name the system of each run
trace 1, zor (8 x 18)
[[  0  -6 -10  10   9  11  21   2 -10  -1   1 -12   0   3  -8   8  13  11]
 [ -5   2 -19   2 -14   7  21   2  -9   3  -3  -6 -13   1   1   4   3  11]
 [ -5   1 -15   5 -23  -1  -2   6 -13   1  10  -6  -9   4   9   5  -6  12]
 [ -8  -1   0   0 -30  -2 -10  -6  -3  -1   3   2  -1   7   7   5 -12   0]
 [ -9  -3   6  -5 -14 -15 -19  -5   4   2   0   9  -2   0   6  -4 -14  -9]
 [ -2  -8  16  -4   7 -12 -23  -6   8   3   1   5   5   4  -1  -3  -6 -10]
 [ -2  -5  19  -5  20  -7  -6  -9   8   4  -7   3   3  -2  -6  -1   4 -13]
 [  2  -4   5   1  29  -5   6  -2   3   6  -5  -1   3  -6 -10  -2  12  -4]]
trace 2, sas (8 x 18)
[[ -5  -7  12   1  16 -22 -15  -8   8   3  -5  16   9  -9  -7   6   4 -16]
 [ 10  -8   5   2  24  -6   2  -3  19  13  -6   0   7   8 -11 -14  -3   6]
 [ -2 -11  14  -4  23  11   7  -1  -7   0  -1 -21  -8   1  -1 -15   5  -1]
 [-10 -15  -6  11  16   0  10   3 -17  -8   1  -6  -1  -7 -10  12  17  -1]
 [  0  -4 -24   7  -2  -1  20   5  -2   9  -5   2  -7  10 -10   7   5  17]
 [ -3   7  -8  -4 -15   6   6  -1 -10  10   7 -15 -19   7  11   1  -2  11]
 [-12   1   2   3 -23  -6  -8 -11 -12   1   7  -2  -2  -3   9  17  -1  -5]
 [ -5  -1  -5   1 -17 -19  -8  -8  12   9  -7  17   3   4  -1   5 -11  -2]]
trace 3, Gupam (8 x 18)
[[-15   6  13 -26 -13   5  -4  -7  -8   5  -4  -1 -28  11  10  10   0 -14]
 [ -3   7  -3   4   2 -33 -13 -10   2  17   5  12   2 -14   3  11   4  -7]
 [  4 -10   5   9  -1  -4   6 -19  20  16  -7  -6  11  14  -8  -7  -9  10]
 [-11 -17  15 -11  13  -1  -4   2  -1  -4  -9  -6 -15   0  -1 -22  -6 -11]
 [ -6 -12   3   5  21 -10  -8   4 -10  -3   4   3  -1   1  -9  18  15  -6]
 [  4   5  -7  -2  12   4  23  -7   5  14  -8  -2  -5   5  -9   8  11   6]
 [  2   1  -4   0   9  -3   6   3  -8   9   6 -17 -13  -9   6 -17   0   9]
 [-12 -12  -3  11  -9  -1   1  -4 -17  -3   8 -13  -4  -1   1   8   3   2]]
trace 4, Kavas (8 x 18)
[[ 21  14  11  -3  33  -3 -15  10   6   4  14  -6   6 -14   6 -19   4   1]
 [ -3  -3  19  13  10  14  13 -21  -1  -8  -2 -13  22 -10  -9  10  13  -9]
 [ -2  -1 -16   1   5   1  24  14  -4 -14 -14  13  -4 -21 -10  -8   7  -5]
 [ 17   8  -8   2  10  21   2  19  -6  -7  13 -10   2   7   0   0   6  16]
 [ -4  17   8  -6 -18  19   8  -9  -9  -6   3  -7  -3  -5   9  14   7  -7]
 [  3  12 -14   6 -22  -9  -2   8  -1  -8   4  15   6 -18   6   0  -6  -2]
 [ 11   3   3   1 -11  12 -11   6  14  -9   3   7  14  14  -1  -6 -13   7]
 [ -5   4  22 -13  -2   5 -15  -2   3  -9  -2   5  -1  -3   5  -4  -5 -18]]
trace 5, Kavas (8 x 18)
[[ 21  15  -4  -4  43  -5   7  13   2  14   7  -5  -5 -15  -3 -12  17   8]
 [  3   3  10  16   5  23  27 -20  -8   2   5 -31  11  -8  -2   6  14   6]
 [-14  -3 -22   6 -18   7  27  10 -18 -17  -8   3 -10 -21  -1  -2   3  -2]
 [ 11   9 -21   3 -13  14  -5  28  -7  -9  14   3  -2  14   3   7  -3  20]
 [  2  21  11 -16 -28  17  -8  -8   1   0   5  -1  -5  11  15  12  -6  -4]
 [  0  11   2   0 -23 -19 -18  -6   5  -1   4  15   8 -18  11  -3 -14 -10]
 [  7  -8   8   6  -1  -4 -17  -1  21  -6  -3  14  22  10  -8  -8 -15  -1]
 [ -2  -8  24 -14  22   2 -11  -1   9  -6  -9   5  -1   3  -5 -12  -2 -17]]
trace 6, keto (8 x 18)
[[ -5 -13  -6   4  24  -6   2  12 -16  -4   4  -9 -10  -8  -4  -6  10   2]
 [ -6  -7  -7   6   6   9  17  -2  -9   0  -2  -5  -3   9 -10  19  14   5]
 [ -4   2 -14  -4 -13   4  18   1  -7   8  -3  -8 -19   4   3  -5  -2  11]
 [ -7  -4  -5   7 -17   3  -8   0 -15  -4  13 -13  -4   3   9   3  -4   7]
 [-13  -5   1   1 -25  -5  -4 -11  -1   1  -3   5  -1   4   1  11  -7  -6]
 [ -2  -2  -3  -2 -10 -18 -15  -3   7  11  -1   8  -4   5   4  -5 -13   3]
 [ -1  -5  16   0   8 -10 -20  -9   4   7   6  -2   3   6   2   0  -3  -4]
 [ -5 -10  10   0  16 -14   0  -9   4   6  -8   3   2  -7  -6  -4   3 -10]]
trace 7, Mipon (8 x 18)
[[-10 -26 -23  16  13 -20  11   1  -2  17  -7   2  -6  17 -19  11   8  17]
 [ -7  -5  -5 -10   0   3  24 -14   4  29 -13 -15 -26  21  -3  -2   1  13]
 [-14  -9 -10   4  -4 -18   0  -6 -22  19  11 -23 -26  -2  12  -3   2  11]
 [-17 -17 -15  13 -24 -16   2 -12  -4  13  -4   1  -6  17  -4  14  -8  10]
 [ -8  -3  -6 -15 -15 -16  -2  -5   9  22 -12   6 -25  17   3  -7 -15   5]
 [ -9 -14   8  -5   7 -21 -23  -5  -6  16   8  -9 -16  14   5   0  -6   1]
 [-17 -19   9   4   1 -21  -5 -21   2  12 -10   3  -2   5  -8  10   0 -10]
 [ -5 -14  -4  -1  14 -22   7  -7  11  20 -15   5 -10   1  -8 -14  -4   1]]
trace 8, keto (8 x 18)
[[  0  16   2 -17  -6   0   4  -2   5   5  -8  12 -12  -6   4   4   2 -10]
 [ 12  11  -4   8   1  -8  -8   2   2   4  13  -3   9 -11   5  -3   0   8]
 [  2  -3  13   3  -1  11   3  -9   8  -6  -3  -2  14   3  -5  -2  -3  -3]
 [ -1  -1  -2  -6   3  -2   1   9   2  -8  -7  10  -5  -7  -2 -11  -4  -6]
 [  7   5   1   1   8   2  -8   8  -2  -3   7   4   4   2  -2  10   7   1]
 [  3   9   4  -4   0   7  10  -7   4   4  -4  -1   1  -4  -1   2   4  -2]
 [  3   2  -5   4  -1   1   3   6  -1  -4   2  -3   3  -9   2 -10  -3   3]
 [  0   0   2   2  -4   7  -1   3   0 -10   2   2   6   5  -3   4   1  -1]]
trace 9, nife (8 x 18)
[[ -1   4   4   1 -16  16  -1   2  -1 -17   2   3   9   3  -1   8  -2  -3]
 [  5  16  -2 -11  -7   1  -2   7   5  -4  -3  14  -3  -9   4  -1  -2  -6]
 [ 10   7   6   5  -2  -1 -14   2   5  -4   9   1  14  -6   4  -4  -4   0]
 [  0   2  13  -3  -2   7   0  -6   7  -7  -6   2   9  -6  -2  -5  -3 -10]
 [  2   0   1   0   9  -3  -1   8   1 -10  -3   8   4 -12  -4  -8   1  -7]
 [  7   2   6   4  11   9   1   5   2  -8   3   1  11   0  -6   3   6  -1]
 [  4   9   2  -2   5   8  11  -1   0  -2  -3  -1   1 -10  -1  -1   6  -4]
 [  3   5  -5   7  -2   3   5   4  -5  -6   4  -2   6 -11   0  -1   3   2]]
trace 10, sas (8 x 18)
[[-11   8  -9   2   4 -18   1  -4 -27  13  14 -10 -19 -19  10  15  18  -1]
 [ -2  -8 -13  24 -22  -9   4 -17   5  12   3  -2  16  12  -6  16  -4  17]
 [-13  -6  -1 -14 -23  -6   4  -7   4  10 -13  -1 -24  11   7 -15 -20  -1]
 [ -8  -4  14  -5   2 -16 -34  -2  -9   3  14  -2  -6   5   9   9  -1 -10]
 [ -1  -4  13   2   8 -11  -2 -20  18  11 -10  13  13   6 -12  13   3  -8]
 [  3  -7   3  -4  18 -14   4  -5  11  16  -8  -5  -8  -4  -2 -26  -6   2]
 [ -4 -17  14   6  21   7  -9   0 -10  -5   9 -20   2   7  -3  -4   4   1]
 [-12 -13  -3   4  14   1  18  -2  -6  -3 -11   3  -4   1 -14  13  14  -6]]
trace 11, zaki (8 x 18)
[[ 11 -12  -9  26  13 -22 -22   8   3   4  18  -3  20  -2  -3 -10  -7  16]
 [ -3 -10  18 -13   3  16  10 -15  20   4 -21  -1  -2  24 -10  -4  -6  -4]
 [ -9  -1   0  -9  20 -10  -1  12 -18  -8   0   3 -17 -23   3  -4  13 -16]
 [ 11   0  -9  19  11   1   1   0   3   3  10   0  20   9 -12  19  12  14]
 [  0   6  -5 -10  -6  13  26  -6   7   9 -14  -7 -14   2   0 -12  -4   6]
 [ -8  -7   0   5   0   2 -10  10 -22 -12  13 -13  -8  -8   7  -4   2  -1]
 [ -4  -1  -4   7 -18  -1   0  -8   2   0  -1   9   9  10  -5  23   1   2]
 [  2  10  -8 -10 -10  -9   1   4   7  12  -5   6 -14  -1   7 -12 -10   4]]
trace 12, zaki (8 x 18)
[[ -1   2   6   9   6 -23 -13 -11   0   6   7   4  11 -18   1   6   4  -8]
 [  6 -10   1   6  11  -6   4  -5  20   9 -11   5  10   7 -13 -12  -8   6]
 [ -1  -8  11 -12  22   9   1   7  -1  -4  -7  -5 -13   2  -4 -14   3  -7]
 [ -2  -1   1   5  17   4   4   3 -12  -7   4   0   3  -7  -7  18  18  -6]
 [  6   6 -17   8  -3   3  23   0   4   7  -4   1   2  -1  -7   5   5  12]
 [  0   1  -5  -1  -9  13   6   6  -7  -1   6 -16 -11   4   6 -12  -6  11]
 [-11  -4   4   2 -17   4  -6  -4 -13 -10   6  -5  -2   1   6  12   0  -5]
 [ -2   4 -10   2 -19 -14  -5  -2   5   4  -2  15   1  -1   1   7  -6   0]]
trace 13, Gupam (8 x 18)
[[ -7 -18  11   7   4   9  -1  -1  -3 -14  -1 -12   7  -1  -3 -14  -6  -3]
 [ -8  -8  -4  -4   6   4   3  13  -7 -15  -6  12  -5   1  -9  10   8  -9]
 [ 11  14  -7  -4   8   3   3   7   3   9   3   5  -4   5  -1  10   9   8]
 [  5  11   4   2  -1   5   4  -7  -3   7   8 -15   1 -10   9  -7   1   5]
 [ -9  -7  -4  10 -13  -3   3  -2  -8  -9   0  -3   4 -10   0  -4  -4  -2]
 [ -2  -4  -8   0 -12   1  -1   7   2  -4  -3  10  -3  11  -3   5  -6   3]
 [  3  10   7 -11  -3   1 -10   0   4   5   3   1  -6   6   5   1  -3  -3]
 [  0   4   9   3   2  -7  -7 -10   2   2   3   0  10 -10   2   2   1  -7]]
trace 14, Mipon (8 x 18)
[[  7  12   6  -1 -14   7 -14   4   4 -11   7   3  10  -3   8  -4  -9  -3]
 [  1   6  10  -4  -6   4 -16   5   3 -14   3  10  10  -4   2   0  -4 -12]
 [  7   6  10  -3   8   0 -10   4   8 -10  -1  14  12  -8  -3   2   1 -10]
 [  9   5  13  -1  17   6  -2   1   9  -7   0   3  13  -8  -6  -4   5  -7]
 [  5   2   7   3  14  11   8   2   0 -11   0  -3  10 -12  -5  -4   8  -5]
 [  6   4  -5   6   6  11  14   7  -3 -11   0   0   7  -9  -6   1   8   1]
 [  7  11  -7   2  -2  16  11   8  -3  -7   3  -3   3  -3   0   1   5   7]
 [  5  14  -3   0 -11  12   2   5  -6  -7   8  -5   1  -4   6   4   1   4]]
trace 15, zor (8 x 18)
[[  2  12   9  -7  -9  -9 -15  -9   8  11   4   3  -1   0  10  -1  -9  -3]
 [  0  -4  16   4   5  -8 -14 -10   5  -1   4  -3  13 -10   1  -8  -4 -10]
 [ -2 -11   9   0  16  -3  -1  -1   8  -6 -11   7   6  -3 -10  -7   0 -11]
 [  5   0   2  -5  25   1   3   8   2   3  -4   3  -5   3  -9   0   9  -2]
 [  6   8  -1   1  15   8  12  -1  -4   4   3  -8   0  -3  -3   7  14   4]
 [  0   3 -11   8  -2   5  19  -1  -5   1  -1  -7   0  -9  -2   1   5   7]
 [ -1  -3 -14   6 -13   6   8   8  -7  -4   2  -4  -5   3   1  -4  -4  10]
 [ -3   3  -4  -3 -19   6  -5   4  -5  -5   4   0  -6   7   5   4  -6   2]]
trace 16, nife (8 x 18)
[[-14 -13  -7   6  10 -14  -2   6 -22  -2   5  -6 -13  -9  -1   4   9  -2]
 [ -1  -5 -10   8  -3   1   9  -3   1   7  -3   4   3  18 -11  22   7  10]
 [  3   8  -8  -8  -4   0   9   0   1  18  -1  -8 -18   5   6  -9  -5  12]
 [-10  -6   3   5 -10  -9 -13  -5 -14   2  12 -12  -6  -2   9   4  -3   1]
 [-11  -8  -2  -2 -15  -7   0  -8   5   3  -9  11  -2  10  -6  11  -5  -4]
 [  4  -3  -3  -7   5  -9  -9   8   8  10  -1   5 -10  11   0 -11  -9   5]
 [ -4  -7  16  -1  11  -2 -14  -8  -4   6   7 -11  -2   7   3   1   1  -4]
 [-10  -8   3   0   7 -12   5 -11   2   6  -9   6  -2  -4  -7   6   5  -9]]

runs to name
trace 17 (2 x 18)
[[  4   9  -5 -16  -9  19   4  21  -3 -17  -4   8 -12   0   4  -8  -4  -3]
 [  9  22   1  -3  -4   8  -7  10  -6 -10  14   7   6 -11   7  15   9  -4]]
 => sas
trace 18 (2 x 18)
[[  7  -1 -10   9 -10   9 -17  13  -5  -3  19  -3   5  28   1  18  -1  20]
 [ -3  18  12 -21 -17   4   2 -17   6  17  -5  -3 -16   7  12   6  -3  -7]]
 => nife
trace 19 (2 x 18)
[[ 17   9 -11  -6  14   2  -6  19   5   9   7   4  -8  13  -1  -2   1  16]
 [  1  12  19  -4   5  17   2 -10  -8   0   8 -19  -2  -5   8   7  11  -5]]
 => keto
trace 20 (2 x 18)
[[ 10   9  -8  -2   3   1  -2  16   9 -11  -4  27  10  -4  -9  10   4  -4]
 [ 18  18  14  -7  13  16  -4   1  12   1   5  -3   9   3   2  -2   3   2]]
 => Mipon
trace 21 (2 x 18)
[[-11  -3  -1  -3  -5  -8 -10  10 -11 -18  -3  18  -2 -10  -2  12   4 -17]
 [ 15  12  -8  -1   2  -5  -5   6  17   8  -1  18   9   9  -5   6  -1   8]]
 => sas
trace 22 (2 x 18)
[[  6 -21 -14  16  17  -4   6   1   6  19   2 -16  -1  26 -11 -10  -4  29]
 [-19  -9  16 -16   5  13   7  -6 -19   2  -2 -25 -30   5   8  -6   4  -8]]
 => Gupam
trace 23 (2 x 18)
[[ -2  15   6  -8   8 -12   0 -17  -4  26   5  -6 -13  -2   6  21  16  -3]
 [ -5 -10  -2  20   2 -16  10 -21  -1  15   3 -14   9 -12  -2  -3   2   7]]
 => zor
trace 24 (2 x 18)
[[  4  -3   0 -11   1   5 -19  24   3 -13   1  11  -6  13   1 -12 -11   0]
 [  4  10  23 -11  13   4 -19  -4   3   0   7   3   4   3   3  13   9 -13]]
 => nife
trace 25 (2 x 18)
[[  7  12  -7  15  -8   6  29 -21   8   9  -6  -1  18  -9  -8  14  10   7]
 [  3   4 -18   3 -16   9  18  10  -4  -3  -1 -11  -9  -9   6 -26 -13  14]]
 => nife
trace 26 (2 x 18)
[[ -2   2   7 -17   6   7 -14  11  -9   0   7  -3 -18  20   5  10   3  -1]
 [ -3  14   6   2  -5  -9  -2 -16  -3   9   5   2   4 -11   4  22  11  -8]]
 => zor
trace 27 (2 x 18)
[[ -4  -3  -3   8 -28  13  -9   4  -9 -15  11  -6   5   7   6   5  -9   5]
 [ -4  12  -2 -10 -26   1  -4   2   4  -7  -6  19  -3  -1   5   9  -7 -10]]
 => Gupam
trace 28 (2 x 18)
[[ 10   2   4  12  29  -7  -1  -5   0  14  12 -11  11  -4  -5   7  16   8]
 [ -5  -7   0   7   4  13  29 -10  -4   2  -8 -18  -2  -7  -5 -10   5   5]]
 => Gupam
trace 29 (2 x 18)
[[-13  -3   5  -9  -1 -21  -3 -18   7  19 -12  16  -9   7  -6  21   5 -11]
 [  3  -2   4   2  12 -25  -9 -14  12  29   2  -6  -4   1   3 -12  -7   7]]
 => sas
